Each path below is one point turned by a fixed rotation once a step. After each direction that follows a path, write how fast that rotation turns it, in degrees each step (0 if it stays still).
Each turn is a multiple of 5 degrees from 10 to 175, or 0.
Each row of a path follows its step; steps can be skipped.
path 1
step 4: [-0.79  1.33 -2.31  1.24  2.61  2.21 -2.81  0.13  1.00 -0.43  0.20 -0.35
 -0.89 -3.52  1.10 -1.67  1.58 -3.03 -2.18 -0.63 -1.78 -0.88 -1.58 -1.64
  2.91  0.06 -2.82 -1.77 -0.57 -1.99  0.73  0.45 -1.30 -1.52  2.04 -2.30
  4.00  0.23  2.00  0.67 -0.66  0.75  1.58  3.13  0.42 -3.26 -3.06  2.15
  0.97  0.15 -2.33 -3.63 -0.56 -1.56 -0.55]
step 5: [-2.92  0.53 -1.70 -1.36  1.00  0.26  0.43  2.25  1.43 -1.43 -1.47  2.36
  1.43 -4.09  0.83 -1.39  0.43 -0.80 -1.93 -0.08 -5.26  1.47  3.28  3.21
  0.17 -0.52 -0.14 -1.10  2.98 -1.13 -1.11  0.38 -0.82  0.55  3.44  0.42
 -4.15 -0.03  0.64 -3.18  1.73  0.49 -1.20 -0.44  1.30  2.25 -0.81  1.86
 -1.05 -2.43  1.13  1.41  0.13 -0.45 -2.59]
step 7: [ 0.64 -1.27 -4.56  1.65  2.77  2.50  1.24  1.38  0.84  4.79 -1.71  0.44
  0.38 -0.08 -0.58 -3.23 -2.24  1.88 -2.24 -2.27  0.63  1.29  2.62 -0.17
 -1.82 -2.42  0.28 -0.45 -0.09 -2.95  1.29 -0.84  1.22 -3.13  1.47 -0.94
  0.91  0.82  2.24 -2.64 -1.71  2.69  0.74  1.29 -1.86 -0.38  1.08 -0.72
 -1.01  2.12  2.89 -0.46  1.14 -1.17 -0.93]
step 8: [-0.85  0.64  1.82  0.55 -0.56 -0.64  1.65  1.24 -0.63  0.03  3.32 -1.77
 -0.97  1.66  2.98 -2.11  1.06 -0.13 -3.28 -0.30 -3.21  2.28 -0.07  0.17
  0.01 -1.32  0.65  0.69 -0.59 -2.93 -2.88  0.12  0.93  3.76  1.15  0.21
 -3.59  1.49 -2.96  1.97 -2.06  2.89 -0.02  3.83 -2.43  2.96  2.57 -0.29
 -1.07  1.55 -0.18  0.30 -0.05 -1.45 -1.39]
step 10: [-1.35  1.24 -5.04  1.58  1.23  0.61 -2.15  2.46  1.78  1.44  0.75  0.41
  0.08 -0.49 -1.46  0.04  2.50  0.01 -0.99 -2.61 -0.96  1.97 -0.37 -1.62
  3.40  2.27 -1.43 -3.68  0.30  0.88 -0.30  1.68  2.67  1.67 -1.50 -0.03
 -3.38  0.54 -2.10 -0.58 -1.93 -1.50  2.55  0.47 -1.52 -2.34 -0.59  0.58
 -3.00 -0.28  0.44 -0.46 -0.49 -4.43 -1.32]
step 11: [-0.10  0.65 -0.23 -1.10 -1.93  0.62  0.51 -1.50  3.62 -0.72 -0.57  1.79
  2.03  1.10  2.78  0.38  0.41 -1.51 -0.59  0.62 -4.27  0.66 -1.06  1.07
  0.50 -0.24 -1.15  0.76 -1.22  0.09 -0.70  2.19  0.19  0.00  0.31 -0.19
 -3.54  2.79  3.01 -2.03 -1.01  1.08  1.12 -0.77  1.89  1.25  0.64  5.54
  1.10  2.68 -4.89 -3.72  0.10 -0.55 -1.20]
step 12: [-1.47  2.05 -3.16 -3.00 -0.63 -0.56 -1.73  3.34  0.24 -0.53 -3.26 -1.98
  2.81 -2.19  0.66 -0.69  2.23 -0.09  0.02 -1.77  0.98 -2.48 -0.74 -2.35
  1.35  0.80  1.29  2.35  1.13 -3.83  0.42  0.86  0.90 -3.72  1.62  2.79
  0.80 -2.63  2.00 -0.72 -0.07  0.88 -0.09  1.51  0.25  0.18 -0.43  2.44
  0.20  0.42 -0.43  2.48 -2.71 -2.78 -2.66]
step 19: [ 1.45  1.60 -3.53  0.33 -1.04  2.29  1.03  0.37  0.24  1.56  0.93  0.22
  1.54  2.43 -0.71 -3.16  2.27  3.63 -2.77 -2.35 -2.17  2.73  0.00  0.12
  0.29  0.10 -1.84 -0.19  3.55 -0.34  0.56 -2.80 -0.85 -0.80  1.76 -0.46
 -0.50  2.24 -1.09 -1.28 -2.00  0.13  1.52  1.19  1.98 -0.67  1.21  2.70
  0.79  0.59 -4.28  2.21 -3.95 -1.96 -1.24]
step 20: [ 0.44  2.58 -1.87 -4.11  3.48  0.29 -0.65  2.27  2.15 -1.39 -0.79 -2.14
  0.13  0.47  4.59  3.21 -0.02  0.33 -0.97 -1.93 -0.66  1.91 -2.32  2.66
  3.62 -0.40  1.60  0.45 -1.44 -1.84 -1.44 -0.81  2.13  2.49  0.22  2.26
 -1.58  0.46  1.06 -2.24 -1.29 -1.04 -0.73  2.21 -0.60  1.52 -2.87  0.30
 -1.79  2.04 -1.86 -1.51 -0.42 -0.48 -0.85]
step 24: [ 0.37 -2.29 -0.52  3.66 -2.24  2.60 -1.30  2.60  0.82 -1.10  0.83 -3.95
  2.30 -2.21 -0.67 -2.52 -0.49 -0.79  1.26 -3.46 -3.26 -1.68  0.65 -1.60
  0.55 -0.38 -0.10  0.61 -0.05 -2.60 -3.48 -0.66 -1.76 -2.64  1.20 -3.84
 -0.61 -1.17 -1.46 -0.87 -1.12  0.19 -0.11  2.14 -0.05 -0.45 -2.25  2.57
 -1.14 -0.03  2.78 -0.52 -1.70 -2.05  0.50]
Speeds:
[ 0.14  0.76  0.32  0.02 -0.36 -0.94 -0.06  0.28  0.32  0.24 -0.24  0.23
  0.62  0.85  0.18 -1.30 -0.16  0.11  0.34  0.47  0.29 -0.27 -0.10 -0.15
 -0.86 -0.77 -0.04  0.31 -0.68 -0.76  0.55  0.13  0.03 -0.54 -0.28 -0.07
 -0.65 -0.60 -0.60 -1.15 -0.48 -0.28  0.73  0.00 -0.28  0.13 -0.38 -0.30
  0.93 -0.52  0.69 -0.61 -1.12  0.13  0.00]	65
[-0.65  0.70 -0.34 -1.33 -0.21 -0.24  1.05 -0.30 -0.75 -0.39  0.80 -0.29
  0.55  0.14  0.09 -1.03 -0.22 -0.49 -0.91  0.79  0.33  0.41 -0.78  0.57
 -0.03 -0.15  0.03 -0.24  0.36 -0.05 -0.23 -0.13 -0.62 -0.11  0.64  0.49
  0.54 -0.64 -0.34  0.42  0.95  0.47 -0.40  0.22 -0.11  0.14 -0.38  0.88
 -0.03 -0.33 -0.27  0.76 -0.44 -0.26 -0.14]	100
[ 0.48  0.38  0.22 -0.13 -0.12  0.11 -0.53  1.03 -0.11 -0.45  0.52  0.51
 -0.34  0.92  0.22  0.00  0.46  0.62 -0.92  0.49 -0.89  0.80  0.60  0.12
 -0.40  0.00 -0.26 -0.08  0.08  0.45  0.67  0.73 -0.40 -0.08 -0.23 -0.09
 -0.03  0.50 -0.64 -0.41 -0.09  0.92 -0.17 -0.55  0.58  1.54 -0.59 -0.23
 -0.32 -0.35 -0.71 -0.09  0.93  0.14 -0.25]	125
[-0.51  0.32 -0.32 -0.08  0.68 -0.63  0.15  1.46  0.81 -0.15 -0.45  0.02
 -1.16  0.10 -0.05 -0.22 -0.73 -0.18  0.45  0.03  0.39  0.80  0.14  0.17
  0.01 -0.43  0.58 -0.20  1.25 -0.28  0.24  0.74  0.26 -0.08 -0.68  0.46
 -0.17 -0.28 -0.36  0.19  0.30 -0.95 -0.02  0.81  0.59 -0.09  0.40  0.52
 -0.98  0.17  0.59  0.32  0.12  0.63 -0.18]	145
[ 0.62 -0.33 -0.58  0.14  0.95 -0.62 -0.08 -0.11 -1.37 -0.12  0.59  0.10
  0.23  0.27 -0.21 -0.15  0.47  0.75  0.79  0.18 -0.67  0.10  0.58 -0.02
 -0.14  0.78  0.30  0.31  0.67 -0.69  0.32  0.25  0.48  0.28  0.07 -0.62
 -0.27 -0.18  0.74  0.75 -0.31 -0.80  0.10 -0.35 -0.45  0.85 -0.32  1.05
  0.17 -0.35  0.76  0.61 -0.42 -0.75  0.10]	155
[ 0.77 -0.12  0.25 -0.12 -0.34  0.25  1.12  0.51 -0.70  1.20  0.06 -0.41
  0.72  0.36 -0.50  0.58 -0.21  0.26  0.05  0.29 -0.10 -0.20  0.61  1.13
  0.47 -0.54 -0.47 -0.49 -0.38  0.23 -0.42  0.80 -0.04 -0.58 -0.92 -0.30
 -0.35  0.43 -0.14 -0.30  0.02 -0.54  0.26 -0.40  0.54 -0.95 -0.76  0.29
 -0.51  0.89 -0.33  0.56 -0.46 -0.20 -0.43]	85
[ 0.44  0.31 -0.14  0.10  0.33  0.15 -0.58 -0.20 -0.81 -0.15  0.93 -0.28
  0.18  0.84  0.12  0.62 -0.51 -0.26 -0.27 -0.41  0.30 -0.12 -0.17 -0.60
 -0.15 -0.39  1.01 -0.88  0.58  0.41 -0.06  0.21 -0.04  0.51  0.28  0.72
 -0.46 -0.57 -0.45 -1.12 -0.96 -0.02  0.40 -0.20  0.14 -0.75  0.93  0.78
  1.05  0.53 -0.29  0.39  0.82 -0.20 -0.15]	40
